M: 3 groups of rows, each row roughly a mix of its group's hidden directions:
M (149 x 13):
[[-11   9  18  16  -9  19  -4  18  16  27  12   7 -11]
 [ -3   2   6  -7  -6   7  10   7  19  26  32  17  13]
 [-21  -8   0 -12   3  15  -1  14 -30  30   1   6   1]
 [-40   9  12  17 -11 -21   0   6  -3   3  -1  -2 -12]
 [ 24 -17   7  18 -10 -30  -2   2  17 -12   8  -8  -8]
 [  3   7 -18 -32  -9   2  11  -4 -21 -18   2   4  21]
 [ -6  -3   2  14   1  16  14  19  33  22   4  -5 -14]
 [ -3  31 -21  -7   4 -18  -7 -13  -3  -1  11 -24 -15]
 [-17  19  -5  22   5  11  -1  13 -18  15   7 -15 -25]
 [  2   7  -2 -24 -22  16  19 -12 -23 -12  14  11   1]
 [ 27   0  -5   8  -4 -10 -15 -17  -5 -24 -26 -13   3]
 [-16  -2   0  15  18  -3 -24  11 -17   3 -31  -8   3]
 [ -5  -9 -23  12   8  39  -9  10  16  -6   0   7  -5]
 [  6  25   9  -8   3  16  14 -10   4  -8  21   8  31]
 [ 16  -8 -11 -19  -7  14   7 -30   2 -23   1  17   8]
 [ -7   3  -4   0   1  41   3   6 -13   9  21  18  10]
 [-27  19   0   0   9  13 -10   8 -22  22  16  -6  11]
 [-26  17   2  15  -4   5   0  -1 -24 -29  -6  -1  15]
 [  5  -3   1  27  18  -7 -26  -1  -6  -4 -28 -16   3]
 [-14 -22   5  -1  -3  -7  14  21  24  16  22   6 -12]
 [  1   0 -19  10  -3  35 -11  -9   2 -12  14   8  24]
 [  4  30   4  -8  14  16   1 -22 -22  12 -18   5  -4]
 [  9  18   0 -24  -3 -23  17 -26  16 -10  11   2   3]
 [ 39   4  -2   3   3  -1  -3 -20   7 -28   5  -2   8]
 [ 28  11   8  -9  -2  -4  10 -14  24 -24 -18  -4  -5]
 [ -1  21   0 -26  11 -12  -9  -2 -29  23   9   7   3]
 [ -4  20   0 -16  -8  11  10  -7 -39   5  -3  17   7]
 [-13  -4 -25 -23  -3  24   8  -2 -24 -11  10   9   4]
 [-25 -20  -7  21   7   7 -18  13  21   9  10  -3 -13]
 [-17 -18  -1  18  -5 -28 -18  -4 -24  -4  -8  -8 -11]
 [  8  30  -4  23   7  15 -12  -5 -21  -7  -7 -21   2]
 [ 20  30  -6  -2   1  10   9   8 -28  -6  -4  -8 -21]
 [-21 -17  -3   8   4  -6   5  27  10  31  14  -2  -3]
 [  1 -12  -5 -23   3  -3 -12   1 -35  -8 -22   6 -16]
 [ -8  36   8  14  23  -6  -3   7  -1  17  10 -16  -2]
 [ 12  29   9  -4   8 -24  -1 -12 -15  -9 -19 -18  -8]
 [ -3  -3  13  11   2   6  21  19  28   3  21   4  23]
 [-15  -6 -12  -9  -5 -18 -12   2  25 -11  11   7  31]
 [  7  33  12   6  -4  22  11   2  -9  14  -9  -5 -24]
 [  5 -21  -6  14  15   1   5  21  24  13  21 -15   8]
 [ 10  32  13  -2 -11 -27   8  -7  12  -2  -4 -20  -6]
 [-12 -20   6   2 -16 -17  11  17  23  15  24  -1  -1]
 [ 25 -19  21  -5   6 -13  -2  -2  35  -3  -4  -2   3]
 [  7 -27  -3  24   0   4 -11  29   2   8  17   2 -14]
 [-26  15  -9 -11 -12 -15  -3   2 -32  19   2   4   2]
 [-11 -32  -3   2  -6   1  14  32   4  12  -8   6 -16]
 [ -9 -18 -21   7  -7 -27   4  19  19  14   8 -11 -12]
 [ 28   8  -2 -12   5   1 -12 -17 -11 -36  -2   4   2]
 [ 21 -17   1   5  -4 -19  -7 -12  23 -29 -11  -3 -10]
 [  1  25   6 -11   0  12  13 -21 -22  -9  16  12  21]
 [ 23 -30  21   7   5   9  14   6  12   6 -18  -1  14]
 [ -7 -41  -4  16 -10  10  -5  22   7  -2  12   4   2]
 [ 15  18   5   6  20  17 -11   7 -32  18  -5   7   2]
 [-19 -22  -5 -27   5   2  -8   8 -29   1  -8   9 -13]
 [ -2 -16 -17 -22 -20   4  16 -10  12 -25   3  -5  18]
 [ -2  -7   6  10   1 -33 -16 -11  30  -6   1 -17  -1]
 [ 20  -2 -14 -19  16  25  -1  -4  -8  -8   9  19 -22]
 [  7  27  12 -18  -2 -31   4  -4  -1  13 -20  -6  -8]
 [-13   3 -34 -14 -10  15   4  -8 -23 -18   4   3  -8]
 [  2   5  -6  14  15  37  -5  15  -9  10  23   1  -8]
 [ 25 -15  14  -7 -14 -16  -1 -12  24 -17 -10  12   7]
 [-22  -9  12   0  11   0   0  18  -5  34 -17   7 -16]
 [ 17  13  -4 -24  -6 -26  -7 -26   3 -21  -4  -4   2]
 [ 13 -12 -36 -19   3  15  -5  -1 -26   0  -4  -2  -2]
 [-28 -11   7  29  10   5 -11  10   6   6  24  -6   6]
 [ -2   0  -8  19  19  -3 -10  -1  30  -4  29 -11  12]
 [-17 -30  -6  23  -2 -15   0   7   9 -15   6 -21 -11]
 [-28   2   5   0  15   2 -19  15 -16  19 -11  10  21]
 [  7 -12 -18  -3  -5 -23 -25 -15  -7   2 -20 -21  -9]
 [ 20  23   2 -14  12  28   2 -18 -13   0  -2  19   5]
 [ 13 -24 -11  -4   1 -24 -17   6 -11  -5 -27 -13  -9]
 [ 17  14   7  -7 -11  -5  23  -9  17  23   0  -3 -27]
 [  6   2 -11  25  12   1 -11   9   4 -24 -11 -27 -19]
 [ 10  32   9  -3  12   4  -7 -18 -23  12 -21   0   5]
 [  5  19  16 -14   8  15   1  -1 -17  24   9  23  17]
 [ 17  23  28  10  -6  -7  29   7  -3   4   0 -12   8]
 [-19   0  12  -1 -24  10  31   9   3 -19  -4   9  15]
 [ 16  -1 -18 -29 -15  14  16  -8 -14 -18 -10  10  -1]
 [-28 -23 -23   4  -5 -14  -9  14 -14  -1  -8  -9 -16]
 [ 12  23   1  -6  12   7  -8 -27 -22  -3 -27   1   5]
 [  2  15 -11 -13  14  -2  -6 -10   5  17  33  -6  24]
 [-22 -14 -23 -13  11   3  -7  12 -31  13  -5   1   7]
 [ -7 -11  23  24   3  24   3  15  -2   6 -15  11 -21]
 [ 12 -13 -11   8  -9  15  10   3   8 -10 -14 -11 -39]
 [  7  -5   2 -11 -17 -23  18  -5  33  13   5  -2 -15]
 [ -1  17   3 -10  -6 -25  -8 -25  17 -28   3  -2   9]
 [-22 -16  -4  18  -1   9  12  27   8  26   0   0 -13]
 [ -6 -35  -5  10   1   0  -6  23  26  13  -2   2  -7]
 [  2 -28  -8  17   7 -15  -5  21  13  12  23 -14   4]
 [ -2 -27 -15  16  13  -7 -20   1  19  11   5 -21 -14]
 [-13 -34  -9   7 -12  -8  -6   6  16 -13  18   3  21]
 [-18  23  -3 -17 -11  11   9 -18 -20 -24   5  12   1]
 [-14   7  25  14   8   9  11  12  22  16  24   8  10]
 [ 11  29   6 -28 -10  -3  -2 -22   7 -16 -11  10   5]
 [  0 -27  -8  10   2 -27 -16   2  24   2  -4 -19 -10]
 [-24  22   1 -10  11  18  11 -12 -10  19  19  13   9]
 [-11   3  21  13 -21 -18  17   0  31  -4   0  -5   8]
 [ 33  20   6  -1   3   1   1  -5 -15 -26 -20  10  -4]
 [-21 -22  -5  22   3  11   3  30  -3  19   0  -2  -7]
 [  1   7  11 -14   5  -4  -3 -23 -37  -5 -15   9  16]
 [ 22 -26  17  20   9   1   0  24   0   7   2  -1 -20]
 [-14 -11   0  17  -2 -27 -10  29  15  -3  -2 -16 -11]
 [-18 -10  -8  17  11 -18 -11  12 -18  18   4 -28  -3]
 [-32 -14  -3  15   9   9  -6  29   4  12  16   1   4]
 [-26  -8  -5  14   0 -23  -4  17  12   2 -12 -23 -18]
 [ -6 -24   6  -1 -16  -2  15   1  14   9  36  11  10]
 [-12 -30  -2  20  -3 -19 -15  20  16   7  10  -5  -6]
 [  5   9 -16 -23   4  24  -3 -22 -19 -19   6  11  -8]
 [ 15   6  -6 -11   7 -16 -25 -13 -25  18 -15 -14   4]
 [ 23   5   8 -19 -12 -12  11 -20  25 -22  -2   3   3]
 [ 17 -20   0   8  -7  -3  -6 -10  40 -11   4   8 -12]
 [-26  -3  -8  17   7   5 -11  13  -8  17 -14 -16 -26]
 [-24   0  -2  17  -2 -12  -9  24  14  23  12 -14 -13]
 [ 31 -19  -1  -6   2 -10  18   5  15 -20 -22  -4  -2]
 [ -7  13   6 -25 -20  14  25  -3 -17 -13  -3  18   7]
 [ 24   2  18   3   4   7   4 -18  35 -17  -8  -5   1]
 [ 10 -10 -28   3 -14 -22   7   3  20 -14   2 -19  15]
 [-15 -17   7  12  -5  -3   2  26   7  28  -9  -6 -23]
 [ 19  -7   5  -6  -1  14   0 -17 -29 -24  -8  21   6]
 [ 10  29  13 -21   1   7  16  -4  -2  23  16  16   2]
 [ 27   1  -7 -19   3 -16  -5 -29  -1 -23  -4  -4  10]
 [ 14   1  -4   2   6 -29  -6 -24  13 -20 -20 -14  -1]
 [-15   8  17  22   6   2   1  24  20  19  12 -19   1]
 [ 20  -5  -9 -20   2   8  -8 -22 -26 -17   1  17  13]
 [-32   5 -14  -2   3  -6 -12  24   9  25   4 -12  -8]
 [-11 -20  -6  21   9  -2  -7  26  -1  26  -2  -3 -20]
 [ -1   8 -22 -22   0 -21 -19  -6 -29   5  11  -4   7]
 [ -8  -1  10  15   2 -30  -1  23  15  15   0 -20 -14]
 [ 20  -4 -12   5  15  22 -23   0  10  -1  32  -2  -2]
 [  0  -3  12  37  14  -3 -10   6  29   8   9  -9  -5]
 [-25   6  -7   1   1 -26 -15   4  18  15  18 -18   7]
 [ 16  -8   6 -11  -7 -30  12 -32   7 -11  -9  -5  -5]
 [ -9 -21  13  33  -2 -12   0  17  20  -3  -5  -9 -14]
 [ 11  11  19   0  28  14   3   4 -12  24 -10  12 -19]
 [-10 -16  -1  19   8 -30 -16   7  24  -3   4 -17  -1]
 [ 26  -1   1   6  13  -8  -4  -6  36  -1  16  -9  16]
 [ 24  22  11  -7 -10 -20  15  10  17  10   8  -9 -19]
 [ -9  -2  18  13   5   5  -9  10 -21  12 -22  10 -30]
 [  4 -11  -2   5  -2 -38 -18   4  -5   3 -24 -15 -11]
 [  8  18  14 -14 -17  11  25 -13  10 -13   6   9  24]
 [  4 -30  -8  10 -14   5  17  21  12 -17 -18   1 -10]
 [-19 -23   9  11  -2 -10  -8 -14  16 -28 -19   8   0]
 [ 18 -10   4   8   0 -17  -7 -16  24 -26 -17 -11 -14]
 [  9   9   3 -25  -1  -8  -3 -23 -13   1 -34  12   3]
 [ 19   6 -24 -35   0  -4 -10 -20  -1 -11  -2   8   3]
 [ 17 -16  -1   3   1  22  -4 -16 -15 -22  16  13  21]
 [  0 -36 -13  15 -12  -1   0   9  24 -12  -1  -8 -15]
 [  0  10  -4  -2  17  17  -9  -5 -35   1  22  -4  18]
 [  8 -18  21   7 -16 -13  14  16  27  -5 -17  11  -1]]
which group is each row in? (one row of each group first):
[-18   4  10  32  -4 -23  -7   2  -6   6   3 -23 -17] | J
[  6 -15 -15 -26 -18  -7   9 -14  21 -16 -16  10  -8] | K
[-27  16 -13  -8  -9  16  19   9 -20  -1  17  13   3] | X

[ -8  24  26  23  18  12 -13 -10   4   9  12   6  -8] | X
[ 10  35  11   9  -6   8  -2   3 -22  24  -8 -11  -2] | K
[ -5  16  -5  19  22   4 -19 -10 -15  -5 -27 -16  -1] | K
[ 19  10   7 -16  -2  14  16 -20 -10 -21 -24  13   3] | J
[-19 -38 -11  12 -15  -5   4  -3   5 -19  11 -10  -2] | K
[  0  15  10  25 -14   8   0  12 -16   9   0   2 -35] | J
[  3   3   9  24  10   0   2  28   1  13   2 -19 -29] | K
[ -1  12  14 -16   0 -10  18   2  16  36   4   9 -15] | K
[  7   4  22  12  -5 -15  19  -6  34 -11 -12 -13   0] | J
[-25   0  -6 -12   5  29   4  -5 -30   1  -8  14  -2] | K
[ -1  13  -6 -10 -21   5  23 -15  15 -31   9   5  10] | X
